In the data rows, zero lies at 4.5, halfway between 4 and 5.
Every row has a hidden score. How much higher is the second row's score than the first row's in each pair? 15 means about the same, 30 much higher and 0 much lower. The score is a weighted sum of the row's numbers plus the product of two more (or one squared), each taken from its middle value.
[3 6 6 6 6 2 5 6 3 6 6 6 6 3 6 2 5 3 1]
[6 3 6 3 3 7 4 2 6 3 6 3 3 6 3 6 3 4 7]: 13
[6 2 2 4 2 7 3 2 7 4 6 2 3 6 4 6 5 6 7]
[3 4 2 4 3 5 3 3 6 5 6 4 3 6 6 6 6 6 4]: 14
[6 4 2 4 3 6 3 4 5 2 2 5 3 6 3 2 3 3 6]
[6 6 6 4 6 4 3 6 2 3 4 6 6 3 3 2 3 2 5]: 20
[6 3 2 4 2 6 3 3 7 5 2 2 3 6 3 6 4 6 6]
[6 4 6 2 6 7 3 3 5 1 2 4 3 6 3 5 2 3 8]: 14
[6 3 2 3 2 4 7 3 6 6 6 3 3 3 6 6 7 7 4]
[3 7 6 6 6 4 8 7 2 4 3 7 6 3 3 2 3 2 4]: 19
[3 4 6 6 6 4 8 4 5 5 6 4 3 3 6 6 5 6 5]
[5 2 2 3 3 5 3 2 7 6 6 2 3 3 6 6 7 7 6]: 21
[3 5 6 6 6 4 3 5 4 5 6 5 6 3 3 2 5 4 3]
[6 5 6 6 3 6 3 5 3 2 2 4 6 6 2 2 3 3 5]: 6
[3 8 6 7 6 2 5 8 1 5 2 8 6 3 6 2 3 2 1]
[6 5 6 5 6 5 3 4 4 2 5 5 6 6 3 2 4 3 5]: 21
[3 6 6 5 6 3 8 6 3 4 6 6 6 3 6 3 5 3 4]
[6 3 2 3 2 6 5 3 7 4 6 2 3 6 6 6 4 6 7]: 13
[3 9 6 7 6 2 5 8 1 4 2 8 6 3 3 2 2 1 2]
[3 4 6 4 5 4 3 3 6 7 6 4 3 3 6 6 6 6 4]: 8
[5 7 6 7 6 3 8 7 2 4 6 7 6 3 6 2 3 2 4]
[6 2 2 3 2 5 4 2 7 6 6 2 3 6 6 6 6 7 5]: 18
[3 6 6 8 5 1 3 6 5 9 6 6 6 3 6 6 8 6 1]
[6 5 4 3 6 6 3 5 3 2 2 5 3 6 3 2 3 2 6]: 25
[6 3 2 5 2 5 6 3 7 5 6 3 3 6 6 6 5 6 5]
[3 7 6 8 6 2 8 7 3 5 5 7 6 3 6 2 4 2 2]: 14
[3 4 6 5 3 4 4 3 6 6 6 4 3 3 6 6 8 6 4]
[3 5 6 4 6 2 3 5 5 7 6 5 4 3 6 6 8 6 2]: 16
[6 3 2 5 3 6 3 3 6 4 6 3 3 6 6 6 5 5 6]
[3 6 6 5 6 1 3 6 4 8 6 6 6 3 6 6 7 6 1]: 10
[6 5 6 7 2 4 3 4 5 5 3 4 3 3 6 6 5 5 5]
[6 2 2 2 5 7 3 3 6 3 2 3 3 6 3 6 3 4 8]: 14
[6 4 6 6 4 5 3 4 5 5 6 4 3 3 6 6 5 5 5]
[6 3 2 2 3 6 3 2 6 4 6 2 3 6 6 6 4 6 6]: 15
[5 5 6 3 6 5 3 5 2 2 2 5 6 6 3 2 2 3 5]
[6 3 2 6 3 7 3 3 5 2 2 3 3 6 2 2 2 4 6]: 19
[6 2 2 5 3 7 4 3 6 3 2 3 3 6 3 6 4 5 6]
[3 7 6 9 6 2 7 8 2 6 2 7 6 3 6 2 5 3 3]: 17
[3 5 6 7 6 1 7 6 3 7 6 7 6 3 6 6 6 6 1]
[6 3 2 4 2 6 3 3 6 4 4 3 3 6 3 6 4 5 6]: 18
[5 3 2 3 2 4 3 3 6 5 6 4 3 3 6 6 5 6 5]
[6 3 2 6 3 5 3 3 5 5 6 3 3 3 3 6 6 5 6]: 18
[6 2 2 4 3 6 3 2 8 5 4 1 3 6 3 6 6 8 6]
[3 7 6 8 6 2 3 7 3 6 6 6 6 3 6 2 5 4 2]: 16
[3 7 6 6 6 2 3 7 3 6 2 7 6 3 3 2 5 4 2]
[3 1 2 4 2 6 3 2 8 5 5 1 3 6 3 6 7 7 6]: 6
[6 3 2 5 3 5 3 3 6 5 4 3 3 6 6 6 5 6 5]
[3 6 6 9 6 2 3 6 3 6 3 6 6 3 6 2 6 4 3]: 15
[6 3 2 4 3 5 3 4 5 5 6 4 3 6 6 6 6 6 5]
[3 7 6 6 6 2 3 7 3 5 2 6 6 3 4 2 5 4 3]: 11
[6 5 6 4 6 6 3 6 4 2 2 5 6 6 3 2 2 3 5]
[3 8 6 6 6 3 8 8 1 3 2 8 6 3 3 2 3 2 2]: 15
[6 4 2 2 2 5 3 4 5 5 6 3 3 3 3 6 6 5 5]
[6 2 2 4 3 6 6 1 7 4 6 2 3 6 6 6 6 7 6]: 15
[4 6 6 7 6 4 8 6 3 4 2 6 6 3 6 2 3 3 4]
[5 5 6 5 6 5 3 5 3 3 2 5 6 6 3 2 2 3 4]: 15
[3 6 6 7 6 5 8 5 3 4 2 5 6 4 3 2 3 3 4]
[6 4 6 3 6 7 6 5 4 2 2 5 6 6 3 2 2 2 6]: 14
[3 6 6 6 6 2 3 6 4 6 2 6 5 3 6 2 5 4 3]
[6 4 6 6 2 6 3 4 5 4 5 3 3 6 3 6 4 5 6]: 14
[3 8 6 7 6 2 8 8 1 4 2 8 6 3 5 2 3 2 2]
[3 5 6 7 2 3 3 4 5 6 3 4 3 3 6 6 6 6 3]: 17
[3 6 6 8 6 2 3 6 4 7 2 7 4 3 6 2 6 4 1]
[6 4 6 3 6 7 6 4 4 1 2 4 6 6 3 2 1 3 7]: 9
[3 5 5 5 2 4 3 4 5 6 6 4 3 3 6 6 6 5 4]
[6 4 6 2 6 5 3 5 4 2 2 4 6 6 3 2 3 2 6]: 26
[3 5 6 5 6 2 6 5 4 7 6 6 6 3 6 6 5 4 2]
[3 7 6 3 6 3 8 6 2 4 6 7 6 3 6 3 4 3 3]: 14
[6 3 2 5 2 5 6 2 7 6 6 3 3 6 6 6 6 7 5]
[6 3 2 2 2 6 3 3 6 4 6 2 3 6 4 6 4 5 6]: 14
[5 2 2 3 2 4 3 2 8 6 6 3 3 3 6 6 6 8 5]
[6 5 6 5 6 5 3 5 3 3 2 5 6 4 3 2 3 3 5]: 4
[3 5 6 4 6 3 3 5 4 6 6 5 3 3 6 6 6 5 4]
[6 2 2 6 3 5 3 2 8 6 6 2 3 3 6 6 7 7 6]: 17
[3 4 6 5 3 3 8 4 6 7 6 4 3 3 6 6 8 6 4]
[6 5 6 4 6 5 3 5 5 4 6 5 3 3 3 6 5 4 5]: 5
[3 8 6 6 6 2 8 8 1 4 5 8 6 3 6 2 4 2 2]
[3 5 6 8 3 3 8 5 5 7 6 5 6 3 6 6 7 6 3]: 12
[3 6 6 5 6 2 6 6 4 7 6 6 6 3 6 6 6 5 2]
[6 1 2 4 3 6 6 2 7 6 6 2 3 6 6 6 7 8 6]: 21
[6 3 2 4 6 7 7 4 5 3 2 4 3 6 3 6 3 5 6]
[3 6 6 5 6 3 6 6 3 5 6 7 6 3 6 2 5 3 3]: 22
[6 3 2 4 4 7 8 3 5 2 6 3 3 6 3 6 2 4 7]
[6 3 2 3 2 6 8 3 6 3 6 2 4 6 3 6 4 5 7]: 15
[6 4 6 2 2 6 3 4 5 3 2 4 5 6 2 6 3 4 7]
[3 7 6 8 6 1 8 7 3 6 6 6 6 3 6 4 4 4 2]: 16
[3 7 6 7 6 3 8 6 3 4 6 7 6 3 5 2 4 3 3]
[3 4 4 3 2 3 3 4 6 7 6 4 3 3 6 6 8 7 4]: 13
[6 4 2 4 2 5 3 3 6 6 6 3 3 5 6 6 6 6 5]
[3 6 6 7 6 1 5 6 4 8 6 5 6 3 6 6 8 6 1]: 13
[6 4 6 4 3 4 3 3 6 6 6 3 3 6 6 6 5 6 5]
[3 4 6 6 2 3 6 5 6 7 6 4 6 3 6 6 7 6 3]: 4
[6 7 6 6 6 4 8 7 2 3 6 7 6 3 3 2 3 2 4]
[6 3 2 6 2 5 6 2 7 5 6 2 3 6 6 6 6 7 6]: 13
[6 3 2 3 6 8 5 3 5 2 2 3 3 6 3 2 2 3 7]
[6 4 2 5 3 7 3 4 4 1 2 4 3 6 3 2 2 3 7]: 18
[6 2 2 4 2 6 5 2 7 5 6 2 3 6 6 6 4 7 7]
[6 3 2 3 2 7 3 3 6 2 2 3 3 6 3 2 4 5 7]: 12
[3 4 6 4 6 4 3 4 6 7 6 4 5 3 6 6 7 6 4]
[6 4 6 3 6 6 3 4 5 3 2 4 4 6 3 6 3 4 6]: 14
[3 7 6 5 6 3 8 7 2 4 6 8 6 3 3 2 3 2 2]
[3 5 5 5 2 3 3 6 4 6 2 5 6 3 6 6 5 5 2]: 10
[6 1 2 3 2 6 3 1 8 5 2 1 3 6 3 6 6 7 7]
[3 7 6 8 6 2 6 6 3 7 6 6 6 3 6 2 7 4 2]: 18
[6 4 4 3 3 6 3 4 5 2 2 3 3 6 3 6 3 4 7]
[6 2 2 4 2 6 3 3 6 4 2 3 3 6 3 6 6 5 6]: 26
[6 3 2 7 2 5 8 3 6 6 6 3 3 4 6 6 6 6 5]
[3 5 6 4 6 4 3 5 4 5 2 5 4 3 3 6 3 4 4]: 19
[6 3 2 1 2 7 3 3 5 3 2 4 3 6 3 4 2 4 6]
[6 4 6 4 6 7 5 4 4 2 2 4 6 6 3 2 3 3 6]: 17
[3 6 6 6 6 4 3 5 4 6 6 5 5 3 6 6 6 6 3]
[6 4 2 4 5 7 3 3 4 1 2 4 3 6 3 2 2 3 7]: 14
[3 8 6 8 6 2 8 8 2 4 6 7 6 3 6 2 4 2 2]
[6 3 2 2 2 6 3 4 5 3 6 3 3 6 3 6 4 4 6]: 18
[3 6 6 6 6 4 8 6 3 4 6 6 6 3 5 2 3 3 4]
[3 6 6 6 6 2 3 7 3 6 6 6 6 3 6 6 6 4 2]: 12
[6 2 2 4 3 7 7 2 6 3 6 2 3 6 3 6 3 5 7]
[4 2 2 2 3 6 3 2 7 5 2 2 3 6 3 6 5 7 7]: 21
[3 7 6 5 6 3 8 6 3 5 6 6 6 3 6 6 5 3 3]
[3 5 6 6 3 2 3 6 4 8 2 6 6 3 6 6 6 5 2]: 14
[3 6 6 6 6 2 3 6 4 7 2 6 6 3 6 5 6 5 1]
[3 4 6 3 6 5 3 6 3 3 2 6 6 6 3 2 3 4 4]: 13
[3 6 6 6 6 3 4 6 3 5 6 6 6 3 6 2 5 3 3]
[3 6 6 6 6 2 4 6 4 6 6 6 6 3 6 6 5 4 3]: 14
[6 5 6 5 6 6 3 5 3 3 2 5 6 6 3 2 2 2 6]
[3 5 6 4 6 3 3 4 5 6 6 5 4 3 6 6 6 5 3]: 16
[3 8 6 7 6 3 8 7 1 4 6 8 6 3 6 2 2 1 3]
[3 8 6 7 6 2 8 7 2 5 6 7 6 3 6 6 4 3 3]: 14
[3 4 6 4 6 5 3 3 6 5 6 4 3 6 6 6 6 6 4]
[6 3 2 3 2 6 3 2 7 5 6 2 3 6 5 6 6 7 6]: 7
[3 6 6 6 6 1 6 6 5 9 6 5 6 3 6 6 8 6 1]
[3 4 2 7 3 3 3 4 6 6 6 5 3 3 6 6 7 6 4]: 20
[3 4 4 6 6 3 3 4 5 6 6 5 3 3 6 6 7 6 5]
[6 4 6 6 6 6 6 5 4 2 2 4 6 6 3 2 2 2 6]: 11
[3 5 6 6 6 4 3 4 4 4 5 5 3 3 3 6 5 4 4]
[6 2 2 2 3 7 6 2 7 4 6 2 3 6 6 6 5 6 7]: 16
[6 3 4 2 3 5 3 3 6 5 6 3 3 6 6 6 7 7 4]
[6 3 2 3 3 5 3 2 7 6 6 3 3 3 6 6 7 8 5]: 3
[6 3 2 4 2 6 3 3 6 4 2 3 3 6 3 6 4 5 6]
[6 1 2 1 3 7 5 2 8 6 6 2 3 6 6 6 5 7 7]: 15
[6 3 2 2 2 7 3 2 6 3 5 3 3 6 2 6 4 5 8]
[6 2 2 3 3 6 3 2 7 5 2 2 3 6 3 6 6 7 7]: 5
[3 5 6 5 6 2 8 4 6 8 6 4 5 3 6 6 7 6 2]
[3 6 6 6 6 1 6 6 4 7 6 6 6 3 6 6 7 5 2]: 17
[3 7 6 6 6 2 8 6 3 7 6 6 6 3 6 6 6 5 3]
[6 3 2 5 2 7 3 3 5 3 2 4 3 6 3 4 4 4 6]: 13
[5 1 2 2 2 6 3 1 8 6 6 1 3 6 6 6 7 8 6]
[6 5 6 3 6 6 3 5 3 2 2 6 5 6 3 2 2 2 6]: 16
[3 6 6 5 6 2 3 6 4 7 2 7 5 3 6 2 5 5 2]
[6 3 2 2 3 6 3 3 5 2 2 3 3 6 3 5 4 4 6]: 19
[6 4 6 3 6 6 3 4 5 2 6 4 3 6 3 6 4 4 6]
[6 7 6 6 6 4 8 7 2 4 3 8 6 3 6 2 2 1 3]: 9
[3 5 6 7 6 5 3 5 4 5 2 5 6 6 6 6 3 4 4]
[6 5 6 5 6 4 3 4 5 5 6 5 5 3 6 6 5 5 5]: 23
[3 3 2 5 2 4 4 3 7 6 6 2 3 3 6 6 6 7 4]
[6 2 2 0 3 6 3 2 7 4 6 2 3 6 4 6 5 6 6]: 11
[3 7 6 9 6 2 8 6 2 6 3 7 6 3 6 2 5 3 1]
[3 6 6 5 6 2 3 6 4 6 2 6 4 3 6 2 6 4 3]: 18
[6 4 3 2 3 7 3 4 4 3 2 4 3 6 2 2 3 3 6]
[6 2 2 2 2 5 4 2 7 6 6 2 3 6 6 6 7 7 5]: 27
[3 5 6 3 6 4 3 4 5 5 6 5 6 5 6 6 4 5 4]
[3 5 6 6 3 2 3 6 5 7 6 5 6 3 6 6 7 6 2]: 11
[3 6 6 7 6 2 3 6 3 6 2 7 6 3 6 2 4 3 3]
[6 2 2 3 2 5 3 2 7 6 6 3 3 6 6 6 6 6 5]: 23
[3 7 6 8 6 1 3 6 3 6 4 6 6 3 6 6 6 5 1]
[3 5 6 3 6 5 3 5 4 5 2 4 6 6 6 2 4 4 4]: 19
[3 5 6 5 3 3 3 5 5 6 6 4 6 3 6 6 7 6 3]
[4 4 2 4 2 5 3 4 5 4 2 4 3 6 3 6 4 5 6]: 18
[3 7 6 7 6 2 6 7 3 5 2 7 6 3 6 2 5 4 2]
[6 3 2 5 3 6 3 3 6 4 3 3 3 6 3 6 4 5 6]: 18
[4 5 6 4 6 5 3 5 5 4 2 5 3 6 3 2 2 4 5]
[3 8 6 7 6 4 8 7 1 3 6 7 6 5 6 2 3 1 3]: 21
[6 3 2 3 2 5 3 3 6 6 2 3 3 3 6 6 4 6 5]
[3 4 6 2 6 2 4 4 6 8 6 4 6 3 6 6 6 6 3]: 12
[6 3 2 1 6 6 3 4 4 3 6 4 3 6 3 3 4 4 6]
[3 4 5 7 2 5 3 4 5 6 6 5 3 3 6 6 6 5 4]: 11
[6 2 2 4 3 6 5 2 7 5 6 1 3 6 6 6 6 7 6]
[6 3 2 5 2 6 8 4 5 3 4 3 3 6 3 6 4 5 6]: 10
[6 4 6 1 6 6 3 5 4 3 2 5 4 6 3 2 3 3 6]
[6 3 2 5 3 6 8 2 6 4 6 3 3 6 5 6 5 5 7]: 10
[3 4 6 3 6 4 5 4 6 7 6 4 6 3 6 6 6 6 4]
[6 5 6 7 6 6 3 5 4 2 2 5 3 6 3 2 2 3 6]: 13
[3 5 6 4 6 2 4 5 5 8 6 5 6 3 6 6 7 5 2]
[3 6 6 6 6 5 6 6 2 3 2 6 6 6 3 2 3 2 4]: 13
[6 4 6 5 3 7 3 4 4 1 2 5 3 6 3 2 2 3 6]
[3 7 6 6 6 2 3 6 3 6 3 6 6 3 6 2 5 3 2]: 16
[3 3 2 2 2 5 3 3 6 5 6 4 3 5 6 6 6 6 4]
[6 7 6 4 6 3 8 8 1 3 6 8 6 3 6 2 2 2 2]: 13
[3 5 6 5 6 4 3 5 4 4 6 5 6 3 3 2 5 3 4]
[3 4 6 6 6 2 4 5 6 8 6 5 6 3 6 6 8 7 3]: 11
[6 5 6 2 6 6 3 5 3 3 4 6 6 6 3 2 3 2 6]
[6 2 2 1 2 6 3 3 6 5 4 2 3 6 3 6 6 6 7]: 12
[6 3 2 5 2 6 8 4 5 3 6 3 5 6 3 6 4 4 6]
[6 5 6 4 6 7 5 4 4 1 2 4 6 6 3 2 1 3 6]: 18
[6 3 2 5 2 5 4 3 6 5 6 3 3 6 6 6 5 6 5]
[3 6 6 5 6 5 3 6 2 1 2 6 6 4 3 2 2 2 5]: 17
